One vector is turned by the same rotation once a tick. Each row is the vector after some number of ticks, and that number follows the row.
The counts run from 0 to 295.
[ 11 -10  48  -5 -15  24 -17  -7  12  -4  -3  28  28  -5 -15  17  28 -11
  21  12 -13  14   0  -5  -8 -13 -28   6 -23   7 -14  14  -1 -13 -14   8
 -26   8  14   5   6  -2  -7 -36  23   9  32]  22
[-24 -27   4   6  14  14  10  11  10  -2  10  11   7 -39 -32 -12 -12   0
  18  22   6   3 -17  10 -40 -34  -8  15 -14 -18  -9  27   8  22  14 -19
   8  -3  -7 -25  29 -22  -4   0 -10 -23   2]  240
[ 16 -15  22   4  31   5   2   0  18 -12  10   9  -3 -29  -9  -1 -14  -4
  14   0 -18  18  -7 -26  -6  18  70  12 -16  -9   0  19   8   1 -15 -15
   8   4 -23   6  -4  39  33  -5   0   6  10]  45
[ 11  -2  18   4  12  11  13 -35   9   4 -15  21  -9   5   5  14  -2 -10
  32  17 -12  -4   4  -9  22  10  36  37   9   9  -6  20   6  -6  30  -7
  18   5  12  -5  14 -25   0   4 -53  -7  10]  295
[-17 -10 -15 -26  -6 -22   7   3 -19  22  -6  19  19  -2 -10 -20  -1  18
   8  50  13   6  -4  12 -11 -30  -8  42 -12   2 -16 -10 -18 -15 -15  -5
  29  10 -17 -16   1 -39 -17  -1 -24   2  23]  233
[  8   1  35  31  11  24 -18  -3  -7  12 -26 -14   5 -50 -26  -6  -1   1
   2  12  22 -19   3 -25 -36  -8  -9 -16 -23 -20  -2  11 -27  20  28   4
 -11   5   7  -6   7   1   0   6  -4 -23 -10]  242
[-16 -22 -15 -20  17  19  15   6  22  -6  35  -9 -39 -14   6  -1   6 -29
  -2  14  -8   9 -20   4   2   1  31  -2 -10 -26 -14  -2  35   9  -4 -38
  10  -3  10 -21   0  -1  19  -7  20  -7   2]  150
[-39  11   4  -7  25   2  13  -9   1  -2  10   1  -4 -21 -15 -18 -64  11
  14  18 -18  15 -13  24  13  12  25 -22 -10 -14 -19  -2 -14   5  14   5
  23  12 -25 -23   0  21  -9  -4   1   5  13]  198
[ -2  21 -10  10  13  27  20  -4 -14   5  -4 -38 -24 -31 -21 -12  -5  11
  -1  -2  21 -25  15  -5  -8 -15  13 -17   9 -19  -9 -17  -8  15  59  -5
   2  15   3 -20  18  -9  -1   5 -18   5 -26]  246
[ 15   0  31  11 -10  13   3 -35  13 -18  39  31  -7  -9  -6  27   7  10
   3 -11 -17   8  17 -21  18   0  14  13  31  26  28   7  13  15   9  13
  10  11  25  -8   0 -20   6  23 -38  -2  -2]  33
[ -8  11 -15  18  -1 -23 -10  19  16  -8  13   4  23   0 -15 -16 -15   8
  27  15   1  26   4  -9   2 -17   4 -17  24   8  -5  -7   1 -38 -33   2
 -42   3 -21 -12 -20  13  37 -26   5  -7  -1]  217
[-39  -5   6  -4 -18 -20  -2 -17   6  -9  12  19   8 -12 -11  25   1 -17
 -44  26   8  -6  -3 -12 -16 -36 -10  34 -21  -6  15  13 -16  31 -13  15
  17 -18   6  12  -8 -29 -22  19  23 -14  -6]  83
[  4 -29 -22 -28  -1  16  12  41  -4 -24  -3 -18 -22  22  13   4  24   4
   0 -13   8  -6  18  12 -30   0 -17  11  48   1  21  -7   8  14   9   9
 -41  16   1  13   8  12   2   7   1   1   7]  270
[-20 -13 -14  -3  19  18   7  11 -29 -11   4  21  25 -28  -1 -11  23  -8
 -14 -13  -2 -27 -14   6 -28  -9 -31 -12  36 -15  23 -12  17  27  24   2
  15  23   9  12  35   8  -4   5   3  16  38]  180
[ 29 -23  14  -1   3   3  -4  23  13  21 -36  -3   4  12  -3  13   1  33
  27 -28  26  -6  12 -12   1   2  11 -35 -16  -2  -6   3  -3 -32  13  -4
  10 -14  14  20  19  31  16 -15  -1   0 -30]  4
[ 36  -5  24  19  -6   4 -12   9  21   2  -2  -1  -1  34   8  17 -10  19
  31 -62  -1   6  22  11  26  19  -2 -13   9  16   0  21   0 -20   6  -9
  -5   8  23  29  -4  21  -3 -12  -8  31  -8]  159
[ 40  -1  17 -34 -12   0 -17  25   4  -5  11 -34  14  30  -2  19   0  -5
 -13 -29   3  17  10  12 -11  -5  -7  19   0  20   8  -3 -12   0 -30 -11
 -31  20   2  17   5  29 -17   1  20  31 -22]  267
[  2   5 -22 -17 -45 -14   1  15 -27  21  -5   2  15   3   9   4  41  10
  -8  15  26 -14   1 -19  12 -20 -30   9 -10  11  -7 -30  13 -18 -11  10
  15 -10  20  -3  -9 -35  14   3   2  18 -19]  125
[ 14  10  -4  -1  -6  -9  12   4  20  24 -33 -22 -11  10  20 -10  -2  -3
  -4   7   9 -11   6 -40   3   6  12  -2 -43 -15 -15 -15   3  -6 -14   7
 -10 -37 -29   5 -21  23  12   1  27 -12 -31]  106
[ 43 -10  11 -13   4   5   0  11   5  13 -17 -32   3  11   4  22   8   0
 -10 -43  16   1   2  -2  -4  -5   4 -23 -34  10  13 -12  13 -17 -12 -20
   5 -13  11  11  28  53 -10  -7  14  10 -36]  5
[-11  -8 -22 -20   4 -13  10  15  -8 -10  -6  11 -15  39  30 -13  25   6
   7  24 -20 -16 -22   6  -5  42 -23   5  21 -10  -4 -36  16 -22 -15  16
   4   4 -14  -1  -2   3  14  -4   8   1  33]  168
[  1 -22   7  -3  -5  35  10  11  34 -10   5 -11 -23  15   4   8 -23  10
  26   8  -8  22   2 -18   2  30   8  -4 -10 -10  -5 -11  17  13 -10   3
 -36 -34 -16 -26  12  15  29 -18  22 -28 -15]  259
[-33  -7  -8  41  -6  -2  15   4 -21   3  22   9  -2 -28  -3  -8 -20   1
   3  34   9   7 -29   7  -8 -37  11  18  -4 -31 -11  24  -3  17   7  13
   0  18   7  -8  -3 -37  -5 -12   4 -17  11]  85
[  9  20  15 -15 -24  -2 -11 -15  -5   7 -14 -20 -15   2 -14  -4 -17   5
  18 -21  16 -15  35   2  22  -9   8  -9  -9  19 -30   2 -29   4  21  -8
  16 -22  25   1 -24 -33 -17  11 -25  10 -30]  249
[-20 -11   5 -13 -12  29 -15  13 -18  -8  -4   3  16 -11 -11  17  26  -6
 -10   0  -4 -25 -17  14 -20 -24 -46 -13 -11 -18   0 -13  15  17   5  13
  21   5  20  -9  10   7  11 -10  38  41  13]  24
[-44 -29   3  -9  23   3  -9  13   0 -10  12   2  -7 -30 -31   0   9   1
 -13  23  11  -5  -7   6 -40 -38 -10   3 -16 -23   8  -3  -7  17   2  -7
  29 -16   5 -19  29  -9 -19  11   9 -25  -6]  239
[ 28  -2  -8 -10 -21   2 -19  15 -11   9  -6 -13 -23  25  13 -17  29   9
  -2  -9   3 -29   4  -5 -10  38 -35   4  -6  18  -1 -13  -7  13 -30   4
 -22  13  14  21 -38 -14  -3  12  18  11  25]  273
[ 24   5  -1  -6 -18   4   3  17  -3   1 -15 -20  -4  30  30  16   3   2
 -15 -56  -1 -15   2  15  30  18  -5 -31  15   6   4  -3  -5  -7   0   8
   4   0  25  41 -12  35 -13  -1  16  27 -19]  160
[ 13 -17  -6  -3  -8  -8  19  -8  15   2  -5  -7 -29   0  -1  12 -20 -14
   5 -26  26  17  24  -9   2   7  29  -9  13  31  12  28  -6  19   6  -8
 -20 -25   1  10  -3   3  -6  20 -22 -29 -37]  99
[-16  14 -11  13   4  11   1  -2 -43   7 -29  23  24   3   7 -17 -10  15
  14  -1  -2   2  10   2  -7   7 -22  10  42   8   3   1   2   9  33  37
  -8  11 -23   2  24   0   8  -1 -19  24  21]  74
[-43 -15 -13   0 -11  -4  14  -5   2 -10  32  24  16 -25  -9  -5   3 -15
 -19  20   2   9 -16  13 -15 -35  -3  35 -22 -17  -7  24  -2  31 -15  -9
   8  -7   2  -2  10 -37 -10   7  14 -12   4]  84
[  5   2  14   8  27  23  -8 -12 -28 -14  13  12  15 -33  -6 -20  20 -18
 -10   4  -3  15   4  13 -21 -17 -18  -3  38   7  28   1  25  20  17  -7
 -12  27  -2  -6  23  11  14  12 -29   8  43]  181
[  9   0  15  -7  16  35  11   0   3  -5  26  -6 -14 -12 -12   6 -14  27
  31   5  -6 -10  11  -3   1   9  22  42  12   5  -5   3  -2  14  34  -6
  19  28  -2 -23  26 -27 -18  16 -47  12   4]  139
[  9  12 -11 -23  -6 -16   2  -4  -6  -3  18 -26   3 -18 -27   8 -27  -9
 -33 -19  23   8  15  -3  -3 -14  38 -20  -7   9  15  -1   0  16  -1 -24
  27  -6  11   2 -10  16 -11  31 -12   7 -46]  95
[  0  -7  19  36  11  10  -2  11 -10  -6 -15  19  35 -11   7  17  42   2
  -2  12   4   3   3 -15 -21 -16  -9   4  14 -13  28   6   0  -4   4  29
  -8  23   0  24  20  27  15 -16  22   5  24]  176
[ -2 -11  -6 -10  10 -19  -5   1  29 -10  21  27  27  24  13  10  22  -5
 -18  13 -24  -3 -26  -7  -6 -24 -30  23  -7  -9  14 -15  11 -23 -41   2
  18   0 -10  -4  27   8  -7   7  28   8  14]  173
[ -9  -7   3 -19 -25  -3  15   4 -15   0  27  25  33   4 -16  12  30  26
  18  49  17  33 -10  -4   1 -33 -19   8   7  17   7  -8  15 -26 -17   8
 -17   5  17 -33  14 -18 -12 -24  -8  -8  19]  127
[ -6   1   9   7 -18 -15   7 -38  14  -4  14  43  15 -28  -6  26  15 -22
 -12   1   1  16   3 -24  18 -18  10   6 -17   9  11  25   2   9   3  -5
  24 -18  16  11  -6 -26  -8  21 -26 -13   2]  189
[  9  14  12  13  46 -10 -18  -2  40 -16 -14 -11  -6  -6 -10   6  -6   3
 -13 -12 -12 -25  -9  -4  -9  36  20 -19 -32 -24   4  -8 -31 -20 -14   0
  46  13 -20  20 -10  34  -1  11  16   9 -18]  47
[-13   2  13   4   1   8  14 -26  -4   3 -10  -1   6 -44  -3   1 -31 -24
 -41  -7  -3   4  -7  -2   1  -2  18 -26 -51 -21  -6  -3  10  21  17  -3
  33 -11 -13   8  -6  36  -2   6  23  -1  -5]  196
[ 18   6  35 -33   5  -2  20 -28   2  -4  15 -10 -19 -14  -2  21  11 -11
 -16 -11  -2  -7  27  -9  11  -5  12  46 -23   3   6 -13 -25  16  -3  -5
  15  16  12   6  -3 -16 -37  14 -20   5  -7]  142
[ -6 -24  -2  40  16   6 -11  15   1  -4 -10  26  26   3  10  15  20  29
  22   8  -5  -2 -22  14  -9 -17  -8  10  16 -29   9  10   5 -31   2  15
   3  34  -5   7  30   5  16 -31   1  10  21]  175
[  6 -13 -25  -9  14   3  15  16  31  14  24 -28 -19   6  -7  -6   6  17
   4  12   8 -13 -13 -20  16  -8   8 -34 -23 -16   4 -48   5 -21 -11 -30
  14  -3  -3 -15  21  24   5  -7  12 -14 -22]  1
[-30   0 -22   0  -5 -17  23   2  22  -7  22 -15 -23  34  31 -11 -31 -29
  -6 -12 -20   6   9  27  29 -19  -6  27  10  -9 -24  17   0   5  -2 -17
 -25   3 -17  19 -17 -17 -21   3  14  -9  -2]  209
[-10  -3 -27   0  -3 -15   7  -6   6  -5  12 -21 -35  -4 -22  -2 -39  23
   2 -10  34   2   5  25  12   3  21 -24  26   8  -5   1 -31   5  20   6
  -2  21   8   0 -24  -3 -26   5 -35 -22 -19]  97
